rotation steps, each row followed by its count of steps:
The counts run from 0 to 1025.
[ -3  15  39  30 -49  44  10   9  20 -37  32   6  21  17   0 -17 -24 -10
  -3   5  13  35 -25 -27 -41   7   0 -28  21  18  10   6  13   9   8  14
 -14  21  11 -17  40 -29 -20 -13 -24  12 -19  -2  19   0 -29 -20  -8 -14
 -12  22   0  -8  60   3   3  -9  15 -26  25  39] | 92
[  3  26  36  23 -40  30 -24  16 -32 -69  23  25   5  -7 -12  16 -10  -6
  16  44  18  38  -7  -9 -15 -16 -23 -28 -20   0   4  15   5 -25  33 -21
   3  41   3 -17  14 -11 -13   2 -34 -28 -26  -4   9  -7  -3 -10  25  14
  -7  -3 -26   3  44  24   5 -22 -21 -18   9   9] | 169
[ -6  13  19  -9 -34  30 -24  47 -28 -28  19  21  46   1  11 -10 -27  -7
 -12  29  -6  29  -2 -33 -23  31 -13 -14  -2  34   2  -1  10  18  24 -53
  -8   9  22  -4   3 -32   0   2 -16 -16 -10 -13  16   9  27   2  -2   0
 -40  18  13 -21   6  44   7 -45 -18   7  41  10] | 49
[ 11  13  31 -10 -27  17 -17  51 -33 -55  57  27  11  19   1   7  14  17
   4   8  17  24   6 -23   3 -15 -14 -33 -11  -6 -11 -14   5  -9  26 -55
   3  42  -4  -7  -6   1 -26   5 -14 -12   7 -18  28 -25   3   3  28  10
 -14   8 -33  -5  33  23  25 -29 -12  18  17  12] | 386
[ 18  33  11 -15 -28   3 -37  47 -21 -12  51  20  35  36  11   4  11   6
  -2  19   9  38  10 -13   2 -11 -13  -6  -3   1 -14   7 -16  -9  38 -43
 -12  36  18  13 -13   3 -16   5 -11 -15   3 -25  30 -14  31   6  25  10
 -36   7 -11 -16   3  35  34 -12 -23  10  32  -5] | 272
[ -2  42 -19  14 -22   6   3  37 -10 -27  59  24  33  33  32 -40  11 -12
   8  -6  -2  20 -46 -28 -11 -38  -4 -26  21 -14  -9 -19 -10 -14  17 -18
 -26  28 -28   5   4 -22  -1 -13 -46   4 -20 -13  24   0  12  16  26 -15
 -17  22  -6  -3  19  -1  12 -25  -5  25  10   4] | 2
[ -4  41  33  12 -19  45  -4  -5   2 -44  36  15  30   7  11 -15   7  -6
   9  26  -6  -5 -32   0 -38 -11 -15 -27   5   4  17  14 -17  12  20   4
  -3   0  -9 -24   9 -16  20 -12 -56 -27 -14 -13  66  -7  10  10   7  16
 -20  16 -22   0  29  29   0 -29  -6   7  41  18] | 591
[-11  58  12   0 -14  10   5   6   4 -51  58  14  13   7 -21  -8   1  14
  11  50  -7   8 -18   0 -62  19   4  -8  -2 -30  14  37  -3   0   5 -22
   1  24  -2  -4  -3  -4   3 -13 -32 -48 -31  -3  24  -6   7   5  -8   6
  -7  -6 -14  11  30  22  -7  -7 -23  -7  52 -16] | 368
[-10  35   3  15 -28 -11   1  -1  -8 -20  76   6  25  26  43 -28 -11  17
  12  37   9  17  12 -41 -17 -23 -14  11  11 -37   8  45   7  12  22  -5
  10  41 -38  16 -16  -3  20  -6 -16   2 -29   7  18  17  -4  -4  46 -11
  -6  16  -7   2   6  21   9   1 -18  -6  23  15] | 444
[ 10  19  29  -1 -21  20 -24  46 -28 -41  54  28  23  24  11  -1  19   1
   5   5   8  32  17 -28   8 -19 -14 -30   3  13 -12 -17  -7 -16  43 -52
  -5  39  -1  -6  -6   6 -21   2  -9   0   0 -29  29 -16  16  10  38  16
 -24  17 -32   9  30  31  19 -26 -15  22  18  18] | 387
[  1  18   7  25  10  11 -20  30  -1 -48  26  62  54   2   8 -35 -16 -34
  -2  33  -3  33 -12 -31 -35  26  -4  -4  61 -13   8   8 -13   7  17 -11
 -21  22 -24 -12   6  -5 -11 -16 -16 -20   3   1  26   0  21  36   8 -10
 -29  -5 -10   0  20  13 -14 -38  -3  23  34  13] | 249
[-15  27   5  13 -27   2 -34  26 -27 -57  37  31  17 -16  12  -8 -18  -4
   0  29 -21  58 -50 -21  -7 -39  -5 -26 -11  -7   9  11  -1 -10   0 -22
  -4  59  -9  -4  -9   0 -11  -5 -34  -4 -17   0  11  -7   0 -13  26  14
  13  27 -17  -5  25   7  29 -35  -9 -26  -2   2] | 971
[ 31  15  17   8 -29  12 -24  35   7  -6  54  10  49  32  16 -21  -7  -4
 -27  11   8  13  18 -42   0 -18 -15   2  10 -13 -13  -4  -9  51  46  11
  -2  50  -5 -31  35   1   0  -4   7  12   4   2  33  -7  -1 -23  16   8
 -34  30  -1 -36   1  31  15  -2 -25  -5  23  23] | 189
[-15  23  31  24 -19  36  10  10   0 -46  29   5  33  12  -4  -1 -10 -19
  -7  19 -23 -11  11 -19 -26   8   7 -48  -7  -2 -15   4  17  22  45 -27
   0  39   4 -24  27  -4   6   7  -1 -15 -34  -6  34 -10  -4 -29   8 -18
 -22  21   4  15  33  28  -9 -12   8  32  38  46] | 506
[ 14  29  36   3 -18   2  -5   7   6 -39  51  18  14   9 -10 -11  10 -10
  -2  21  19  20 -18 -12 -32  -2   1 -45  21  -3  13  -5  19 -10  24 -39
 -17  68   5 -29  31   1 -50   0  -2  12 -11   3  16 -10 -21 -18   6  -1
  -7  10 -13  21  51  -7  20 -11   3   5  33  12] | 725
[-16  11   3  33 -44  23   1  35  21 -40  36  15   5  34  11 -30  -5  -5
 -14   9  11  44 -24 -45 -16 -11 -15   4  19 -24 -17   5   1   3  27 -12
 -40  33  -2  13  29 -25 -24  -1  -9  -4 -23  -3  39 -20 -18  -8  15  14
 -24  17  37 -26  31  -3   9 -25 -10  -4  -1 -30] | 533
[ -6  26   9  36 -34  14  27   1  -5 -13  48   9  53  29  16 -47  -6 -15
  24  27 -16  -7 -19 -34 -11   0 -18 -14  21 -26  -6   1   8  -4  19  -9
 -33  30 -15  22 -16 -10  14 -13 -21  15 -36   7  60   5   7  13  30 -13
 -17  16  21   5   4  20 -10 -32 -20   8  14  -3] | 119
[ -4   2  26  35 -48  17  -4  34 -24 -43  21  32  25  14  20 -22 -26 -25
   1  35  20  64   2 -45 -25 -14 -21   1  21 -16  -8  46  14   5  -2  10
 -18  17 -32   6  21  -9  12 -15 -11  -2  -4  27  15   0  -3  -9  34 -26
   8 -13   2  -8  32  16 -16 -15  -3  -7  13  25] | 663
[ -4  21  36   5 -27  42  -5  29  -3 -43  50   2  23   2  -6  -4  34   0
  22   5  10  12 -21  -3 -31  -3 -17 -43  32   3  29  -4  -9 -15  -6 -36
 -27   8  -4 -13   6  10 -31  13 -33 -17   2 -17  42 -14  34  23  -2  -7
   2   0 -16 -24  37  46   7 -25  -2   4  48  -7] | 595
[ -3  42   9  19  -7  18 -25   1  31 -42  57 -16  36  12 -21  14 -20 -16
 -10   9 -19  11  11 -10 -11   0   6 -34   0  -5  26 -16  -6  20  33   3
   6  60   2 -39  34  14 -12  26 -30  -8   2 -15   6 -16  23 -32  15  -7
 -29   5 -15 -13  18  26  22  -4 -10 -18  29  46] | 513
[-22  17  13  15 -63  22   1  37  -7 -25  40 -11  27  22  24 -14 -17   2
 -15 -11   5  64  -9 -31 -21 -25  -7 -14   6  27   1  14  -1   0  -5  -3
 -27  18  15  34   5 -23  15   4 -31  10  -1 -16  24  -6  10 -28  18 -21
  -6   8  10 -17  27  12  31 -11   3 -30  14  38] | 432
[  1  28  10  16 -32   7   0  22 -34 -54  35  24  17  22   8   8 -14 -11
   6  31  17  37 -26  -9 -54 -10   3 -23  -1   2   2  16 -23 -25  20  -3
  -1  13  -1   8  15 -28  -5 -48 -44 -34 -25 -26   9  -9   8  15   5   9
 -10 -16 -39  15  62  12  10 -22 -16 -15  20  13] | 586
[ 38  15  48   5 -46  10 -32  18 -20 -24  25  36  41  -6   2  -8  18  -1
  -9  39  20  16  -9 -13 -23  -6 -17 -28   0  -6  -4  18  19  15  33 -25
 -17  54   6 -30  25  20  -6 -14  17  10  -6  13  56 -19 -18 -15   6  -5
   8  22 -23  -4  20  15   9  -7  -7 -18  39  -5] | 608
[  0  37  23  21 -19  12  -5   8  35 -36  19  31  43  -2 -24 -21 -16 -23
  -8  59 -34  11 -18 -17 -57  17 -11   0   6 -23  15   8   1  14  13  10
 -15  27  -6 -31  14  12  13 -15 -17 -27 -17  22  43  -7  -4   5   5  17
 -18   7   7   7  25  20 -24 -36 -31 -18  33   4] | 36
[ -8  10  28  -7 -12  -6  -8  24 -35 -35  34  29  56  17   3 -29 -32 -16
  -4  29  15  63 -31 -16 -17  -7  13 -20  10   2  14  10  15  -3  -4  -3
  -8  43  -9   6  -3 -20  17 -16 -13   8  25  -5  36   1  14 -19  24 -46
 -16  -3 -10  16  39   4  18 -44  -5  -6  17  29] | 131
[  1  10  36  29 -29  29  -8  26  14 -24  39  23  46 -11  -2 -13 -16   0
 -20  46 -19  39  -7 -25 -40  -4 -14  -4  21   7  16  30 -21  20  -8  24
   6  27 -21 -22  13 -24  -5 -19   3 -15  -4   1  27  20 -19 -18 -15  40
   1  13   4  -8  42  26  -7 -10   0 -23  46  35] | 893
[-24  12  26  -5 -11  21  36  24  11 -22  67  -2  41  18   5 -29 -19  13
  -1  27 -12   4  -8 -45 -41  19   2   0   7 -16  19   6   5  24   1   1
  21   9 -20 -15  -1 -32  24 -16 -15 -11  -2   6  43  24  -7  -5 -10   8
 -17  20  12  -9  40  37 -12 -42 -21  -1  25  37] | 676
[ -2  32  28  12 -14   1 -24 -13   8 -22  39  30  56   8  28 -28  -3  -2
  -2  38  -6  24  10 -19 -16   9 -15  -5  30   5  17  31  11  22  15 -19
 -25  34 -17  -1  -2  16  35  11 -25  10  22   9  53 -10   6 -13  39 -42
 -13   8  -8   3   2   8   8 -10  -3  -8  54  21] | 20
[ 12  26  18  42 -32   1 -22  11 -25 -22  52  16  43 -26  14 -34 -22  -3
  13  39  -3  34 -17 -26  -5 -19 -21 -20  20  -1  17  26  12   4 -13   4
  10  52 -35 -21  -9 -22  11   5 -15  10 -13  19   3  31  -5 -19  15  -7
  22  19  -7 -13   8  19  -3 -13 -17 -17  40  28] | 553
[ 12  21  11 -15 -33  22   2  61  14   6  61   0  47  50   2 -16   9  10
  -9   8  20  39   1 -29 -31  -3 -11  12  12  -3   1  21 -35  13  13   7
 -14  -4  17  18  -6 -11 -14 -18  -6 -17   1 -11  35   3  25  14  -4   1
 -39   6  17 -33  12  46   4 -14 -17  -7  30  -1] | 904
[-22  23  32  10 -12  15  11  32  30 -52  62   4  22  34 -12  -6   0   6
 -20  -6  -7  24   9 -29 -27  16  14 -17  12   0  -1  13   4  19  27 -15
  -4  48  25  13   9  15 -15   5   3   3   8 -20  51 -40 -19 -29   8 -14
 -17   9  -4   6  47   3  24   0  18  -5  20  25] | 732
[ 33  55   1  15 -28   0 -32  20 -22 -29  41  19  42  16 -12 -11  13 -25
  21  41  11  -6   8  -2   5 -12 -13 -34   0 -27 -15  -4   5  -7  46 -38
 -15  50  -7 -32  16   0  -5   4 -23 -23 -22   7  16 -12  18  14  26 -13
 -27  -2 -16   0  -7  15  -5 -11 -33  28  35   6] | 497
[  1   7  27  -3 -13  16  17  60  -6 -32  41  37  45  14  -8 -30 -12  -4
  15  11   9  39   2 -32 -29  32  -4   3  37   1  -1 -10   6   4 -13 -20
 -17   6 -15 -10  -4 -20   4 -12 -10   4  41  -2  41   6   1  29   0 -32
 -15 -12 -15  -3  45   5 -16 -41  -9  -4  31  23] | 463
[  6  37   9  30   7  16 -17  19  -2 -36  27  53  51   1   5 -32 -19 -28
  13  42 -13  16 -12 -25 -31  29  -6 -10  47  -9  11  11 -21  11  16  -7
 -16  23 -22 -14  -9   3  -1 -17 -24 -17 -10   3  25  10  12  36   8  -8
 -25   4 -11   9  15  16 -24 -30 -14   8  49  10] | 250
[  3   9  15   9 -16  21 -10 -26 -17 -28  62 -27  38   9  14   1   9  16
  11  30  12  -8   6 -30 -28  -7   8 -46  18  -6  20   9  -4   2  47 -26
   0  31   5  14  13 -13 -16 -18 -34 -18 -25 -33  24  15  31  -1   6   2
 -11  -1 -11 -22  25  42  20  -8 -13 -17  37  -3] | 813
[  8  34   4  13 -30   8   9  65  -8 -30  33  43  36  27 -10 -16   6 -12
   3  15  20  42   9 -25 -54  21 -11  -2  35   1 -19  24  -8  -4   5 -29
 -30   0  -2   4   4 -16   2 -25 -14 -36   5  -4  15   4  -4  28  -6 -31
 -17 -18 -14  -7  33   8 -19  -9  -3  10  52   4] | 579
[ -1  10  -4  40 -39   3 -30  27 -12 -50  48   4  12   7   4 -36  -9  -6
  19  -6  25  45 -15 -36   1   5  -2  -5  34 -32  20  20   4  -5  -8 -11
 -28  40 -15  14   1 -22 -23  16 -35  -8  -3   9  14 -13  22  12  16 -40
   6 -13   8 -51   9  11   7   1 -14 -27  20 -28] | 325
[  1  10  24  26 -32   0  -9  28   1 -22  35  34  54   4  14 -18  -8  -8
 -19  48  -7  43   6 -32 -25 -21 -13  -2  12 -19 -14  50  -8  33  17  16
  -2  33 -21   1  14 -16  22 -22   8 -18  -3  16  22  17 -15 -31  14  -2
  15   0   6  -8  29  15 -10   1  -3   7  48  44] | 777
[ -5  15  17  -3 -24  25 -10   8 -23 -30  34   0  23  46   3 -17   7  -5
   0  23  36  27 -35  -3 -24 -22  10 -35  13 -28   3  25 -10 -10  35   7
 -25  13   2  23  27 -24 -16 -30 -29 -38 -21 -19  53 -17  35  -3   7 -10
 -31 -23   5 -10  37  33  14 -27  -9  17  17 -11] | 703
[  5  19  18 -10 -23   1   6  17   7  14  49  13  75  18   9 -27 -14 -11
  10  31  -4  20   1 -15 -27  26  -9 -14  44  21  17   8  11   8  13 -25
 -26  24   7   9 -21  -9  -1   4  -1  12  17   3  29  28  21   0   8 -42
 -27  13  22   8  13  27  -1 -24 -14  -4  62  27] | 350
[  8  36   6  39 -42  18   2  39  39 -26  69   5  24  22   2 -11   1  -9
   9   1  -1  29   4 -39 -22   3 -13 -13  43   9   8 -14 -15 -11  25 -37
 -24  40   6 -11   2 -10 -56   8  -8  16 -21  -7  -8   4 -12   1   0  16
  -9  19   4 -14  32   1  10  13   4 -14  27   4] | 310
[ -6  17  21  23 -17   7  16  19 -10 -48  65  15  15   9 -10 -24 -21   4
  26  44  11  39 -10 -35 -31   4 -12  -4  10 -42  16  27   8 -14 -15  12
  27  47 -41 -21  -3 -18 -13  -3 -15 -11 -13  19   1  17  -9  -1  12   8
   8  -7 -12   4  49  17 -17 -27 -21 -15   8  21] | 670
[-30  27  22   0 -10   9   0  47   7 -45  54   6  33  20  -7  -9 -16   5
 -21 -10 -26  34 -22 -16 -23  18  31 -23  -7  14   1   0   2  18   0 -16
  -6  35  36   4   5 -12  14  16 -26  -4   4 -23  45 -32 -19 -23   1 -36
 -16  19   0  -6  28   6  23 -13  17   1  26  26] | 847
